In the rows, 128 means zero.
One turn sends every row of this set to another row. A few are shown first. Where does it send the rows asked after them?
bafa: [137 133 111 114 118 134 122 124 111  85 137 121 139 124 138 147 145 116
 131 124 144 113 130 136 142 154]
zamol: [133 107 134 113  97 105 147 100 135 102 127 136 109 126 106 137 164 122
 112 129 128 144 144 135 142 144]
Tik: [142 140 136 134 114 136 118 116 142 111 134 140 125 149 120 136 158 154
  98 153 146 143 132 132 123 140]
ladaf: [147 129 139 128 146 139 125  87 124  95 116 119 152 124 116 162 154 132
 124 124 133 135 141 136 126 143]
Fube: [118 123 143 102 117 114 124  92 130  98  98 123 124 116 125 154 158 149
 107 144 129 151 133 144 119 133]
Nasut: [133 128 134 116 128 109 125 109 130  80 125 115 136 113 119 109 172 147
 134 147 143 119 141 108 103 150]
Muvip: [112 107 123 124 129 112 123 125 128 113 116 111 123 116 140 157 130 160
 138 120 130 166 163 130 134 173]
Fumu: [114 132 129 125 134 108 117 142 132 122 162 108 120 130 124 133 137 130
 123 127 142 156 165 133  97 147]
mema: [149 110  92 112 123 105 109 130 126  95 122 101 135 113 123 143 147 137
 105 143 128 183 148 128 110 159]
Pibob: [137 103 131 113 118 112 153 118 117  97 133 133 130 150 131 109 167 131
 133 146 118 152 141 125 140 142]
bikim: [120 131 125 137 149  89 121 130  96  94 131 104 137 110 130 140 157 126
 130 148 131 150 127 131 144 160]
Sigof: [129 131 122 139 150 124 136 114 155 122 126 117 129 120 113 141 135 124
  99 147 133 153 172 128 120 135]
godir: [127 133 113 126 118 122 130 113 127 103 132 137 168 117 118 124 136 127
 112 129 133 121 170 124 122 143]
ribu: [148 127 138 105 127 114 125 136 140  97 138  91 127 136 151 148 145 134
 145 114 123 143 129 132 121 161]
Bufa: [142  99  94 114 138 125 130 130 119  86 129 111 131 134 140 116 158 137
 134 161 131 170 142 121 130 155]
tusip: [103  94 131 130 107 132  92 111 146 106 135 104 139 141 119 141 155 129
 102 129 121 154 157 143 129 147]
mubog: [129 118 129 134 143 112 119 123 178 105 150  85 130 124 127 133 146 127
 130 142 120 162 144 134 136 156]
tusi: [120 107 144 139  98  99 123 120 127 106 117 121 146 123 130 108 148 149
 131 149 124 142 120 129 137 136]
gezo: [111 106 120 135 130 125 131 149 142 107 152  97 115 111 142 148 143 131
 122 147 137 126 130 117 124 149]
Pur: [140 117 108 119  92  94 116 110 146 102 132 124 129 104 102 147 148 136
 100 130 129 167 145 137 133 162]
fumid: [128 120 126 123 130 102 104 135 111 100 131 107 130 145 127 130 169 145
 110 129 130 165 174 114 109 177]
kuzi: [125 139 121 131 139 126 104  96 138 101 154 124 143 126 102 131 145 133
 137 125 149 153 166 149 128 156]
sato: [137 112 138 136 124 122 135 123 137  98 133 111 166 117 141 151 148 151
 127 134 112 122 120 113 131 149]
seva: [128 100 120 148 125 123 120 138 114 104 115 109  99 132 130 121 155 135
 129 152 153 142 142 113 137 160]
rigo: [112 133 110 115 126 113  99 100 139  85 139 125 136 122 116 147 169 155
 107 148 134 164 151 142 145 177]

sato -> gezo
Tik -> Nasut
fumid -> rigo
Now find these:
bafa -> ribu
mema -> Pur

One turn sends every row of this set to another row. A few are shown first. Where does it send the rows asked after them?
toz: [121 149 138 112 121  89 107 157 137  98  98 127 117 112 151]
duvi: [128 131 144 134  69 137 127 170 149 119 105 134 109 119 128]
vimoz: [127 157 142 100 113 101 110 152 138 105  96 121 123 111 147]
tiv: [114 101 135 116 104 112 103 145 145 132  90 116 131 147 124]
Pere: [120 118 119 133  77 145 123 156 153 125 103 135 105 127 132]
fite: [132 128 125 151  94  91 111 138 147 107  94 143  96 119 162]
kar: [126 123 122 138  89 132 124 157 143 131 122 129 118 122 123]
Tulal: [130 122 132 123  94 112 143 143 125 125  90 148 101 156 160]
Pefar: [123 125 132 149 108 101 104 149 154 104  97 152  90 121 138]
vap: [116 147 136 105 118  93 107 162 142 104  99 122 115 110 144]
ruvu: [120 139 136 113 124  93 117 161 142 100 108 118 116 106 140]
kedor: [122 120 137 137  75 138 130 159 140 127 106 129 116 120 122]
Veli: [118 126 142 137  79 142 112 157 144 136 109 121 108 123 142]
duf: [113 112 143 132 112 108 140 139 151  99  82 134 134 151 165]
lut: [129 118 156 137 103 116 134 134 158 102  71 118 129 142 160]
dapad: [138 120 138 140  82 124 132 139 146  94  85 152 139 119 140]
gad: [126 109 135 127 107 128 141 132 146  92  76 134 119 153 150]
Sapof: [131 143 144 108 114  98 104 167 131  89  92 122 106 125 146]
Pabu: [121 115 135 128  83 144 134 154 139 120 106 120 109 118 120]
satad: [138 110 145 132  79 118 135 135 144  87  86 137 137 122 138]
Muvu: [132 115 146 129 113 119 142 128 158  98  72 134 123 139 161]
Vad: [115 105 131 112 102  95 106 155 150 108  89 120 130 151 122]
muzo: [123 121 130 132  74 137 118 163 140 126 109 126 114 119 121]
Vudar: [109 158 124 137  97 116 133 168 136 127 106 128 114 120 130]
zut: [116 115 120 111  86 100 108 137 141 115 103 114 130 147 121]
zok: [119 128 140 110  98 119 135 146 105 135  94 137 107 131 155]
gima: [121 107 123 108  83 106 101 147 137 128 108 130 129 145 128]
nufu: [ 99 156 132 133  91 120 127 158 135 132  94 119 127 117 143]
tipe: [137 125 147 131 107 122 137 127 159 101  92 139 138 150 154]
vulu: [137 129 136 100 106 104 123 163 155 112  75 112 105 118 165]
Dumu: [135 124 130 109 108 104 115 170 156 104  64 118 115 126 158]
mub: [119 130 138 110  84 111 144 148 113 122  91 146 114 149 156]
gola: [130 120 132  97 119 103 116 159 154 114  77 126 122 122 168]
zaru: [111 133 136 109 122  97 102 157 134 104 102 128 110 111 164]
pupo: [126 115 147 130 106 127 145 132 156 105  74 134 126 149 163]
Bub: [125 133 141 109 112 119 139 137 118 128  91 156 110 137 151]
poger: [128 129 125 152 102 107 118 131 162 110 101 157  98 121 148]
Vetuz: [131 140 125 112 116  96 108 157 118 105 103 125 115 106 145]
tem: [124 104 139 145  84 130 126 135 141  91  77 140 132 126 137]
fuloz: [100 156 136 137  83 118 133 153 146 124 106 118 120 117 136]
Kez: [118 117 115 112  86 100 102 143 155 122  95 114 129 145 128]
mov: [119 113 150 124 115 125 145 131 160  97  81 135 119 133 165]
Volel: [124 128 124 150 102  87 115 137 155 114 103 136  94 125 159]
Kudil: [123 118 139 106  84 114 140 144 118 121  94 149 101 143 164]
tidat: [114 132 123 143 105  87 100 130 145 104  96 138  97 130 153]

fite -> mub
tiv -> Pefar
Now find these:
nufu -> Dumu
Muvu -> kedor
Vudar -> gola
muzo -> toz
Pabu -> ruvu
gima -> tidat
lut -> duvi
gad -> kar
tipe -> Veli
Vad -> poger
zut -> Volel
fuloz -> vulu
duf -> Pere

